grid = [119 157 101 108 135 106 106 135 104 130 118 146 137 155 146 140]
grid[0] => 119
grid[5] => 106
grid[2] => 101
grid[11] => 146
grid[13] => 155
grid[3] => 108

m =
[[133 139 146 129 121 133 128 113 114 132]
 [125 127 138 134 129 119 130 114 150 120]
 [116 110 126 136 125 123 123 138 123 115]
 [138 135 130 121 113 138 136 119 136 150]
 [132 130 120 131 113 126 116 126 124 117]
 [125 120 127 116 131 130 117 144 115 121]]
m[0][0]	133
m[2][1]	110
m[2][6]	123
m[3][1]	135
m[2][2]	126
m[:, 2]	[146, 138, 126, 130, 120, 127]
m[1][3]	134
m[4][9]	117
m[1][1]	127
m[5][1]	120
m[:, 0]	[133, 125, 116, 138, 132, 125]
m[1][7]	114
m[5][7]	144
m[3][3]	121
m[4][3]	131
m[0][3]	129
m[0][6]	128
m[2][5]	123
m[2][3]	136
m[3]	[138, 135, 130, 121, 113, 138, 136, 119, 136, 150]

x =
[[124 120 115 132 135 139 121]
 [123 115 106 140 146 151 117]
 [150 115 132 116 120 118 151]
 [151 115 133 116 122 120 152]
 [123 117 108 139 146 149 118]
 [123 119 112 135 140 145 119]
 [145 117 131 119 122 119 147]
 [150 114 133 116 121 118 152]
 [147 115 132 119 124 120 149]
 [130 125 128 126 128 126 131]
 [125 120 115 132 135 139 122]
 [146 117 133 121 125 121 147]
 [148 116 132 118 122 119 149]
 [126 123 116 132 136 140 122]
 [149 114 132 115 121 117 151]]
Rows and columns are counted from 0.
(0, 0) -> 124
(1, 4) -> 146
(3, 0) -> 151
(4, 6) -> 118
(4, 2) -> 108
(12, 1) -> 116
(13, 1) -> 123
(11, 3) -> 121
(0, 6) -> 121
(14, 3) -> 115
(12, 3) -> 118
(1, 1) -> 115
(14, 1) -> 114
(13, 2) -> 116
(14, 6) -> 151
(2, 3) -> 116
(11, 5) -> 121
(1, 0) -> 123
(11, 6) -> 147
(9, 3) -> 126
(14, 0) -> 149
(11, 2) -> 133
(4, 1) -> 117
(6, 0) -> 145
(0, 3) -> 132
(13, 5) -> 140
(7, 5) -> 118
(4, 3) -> 139
(13, 4) -> 136
(5, 0) -> 123
(0, 1) -> 120
(14, 5) -> 117
(3, 6) -> 152
(9, 4) -> 128
(2, 4) -> 120

a =
[[131 139 122 141 140 127 105]
 [128 133 130 150 150 124 112]]
a[-2, 0] -> 131
a[-2, -5] -> 122
a[-2, 5] -> 127
a[0, -1] -> 105

M =
[[139 117 122 113 103 141 147]
 [138 119 122 114 105 139 146]
 [136 135 144 117 132 121 125]
 [134 135 138 121 130 123 128]
 [139 115 122 113 103 142 148]
 [141 137 152 114 134 118 124]
 [142 142 152 113 133 116 124]
 [132 119 123 121 114 132 136]
 [134 119 123 118 112 133 138]
 [134 119 123 119 112 133 138]
 [143 136 152 112 133 115 120]
 [133 134 137 122 130 123 129]
 [139 134 147 114 131 119 123]
 [138 135 147 116 133 121 125]
 [145 139 154 111 133 111 117]
 [136 135 144 117 132 121 125]]
M[0,0] = 139
M[:, 6] = [147, 146, 125, 128, 148, 124, 124, 136, 138, 138, 120, 129, 123, 125, 117, 125]
M[3,6] = 128
M[:, 0] = [139, 138, 136, 134, 139, 141, 142, 132, 134, 134, 143, 133, 139, 138, 145, 136]
M[14,1] = 139
M[5,3] = 114
M[15,2] = 144
M[9,6] = 138
M[12,5] = 119
M[:, 5] = [141, 139, 121, 123, 142, 118, 116, 132, 133, 133, 115, 123, 119, 121, 111, 121]
M[3,5] = 123
M[14,5] = 111
M[15,5] = 121
M[8,2] = 123
M[8,6] = 138
M[1,6] = 146
M[3] = [134, 135, 138, 121, 130, 123, 128]
M[7,2] = 123
M[13,0] = 138
M[10,5] = 115
M[15,6] = 125
M[15,4] = 132
M[13,1] = 135
M[1,0] = 138
M[8,4] = 112
M[4,5] = 142
M[5,5] = 118
M[4,6] = 148
M[:, 2] = [122, 122, 144, 138, 122, 152, 152, 123, 123, 123, 152, 137, 147, 147, 154, 144]
M[9] = [134, 119, 123, 119, 112, 133, 138]
M[5,6] = 124
M[13] = [138, 135, 147, 116, 133, 121, 125]
M[2,4] = 132
M[:, 3] = [113, 114, 117, 121, 113, 114, 113, 121, 118, 119, 112, 122, 114, 116, 111, 117]
M[6,1] = 142
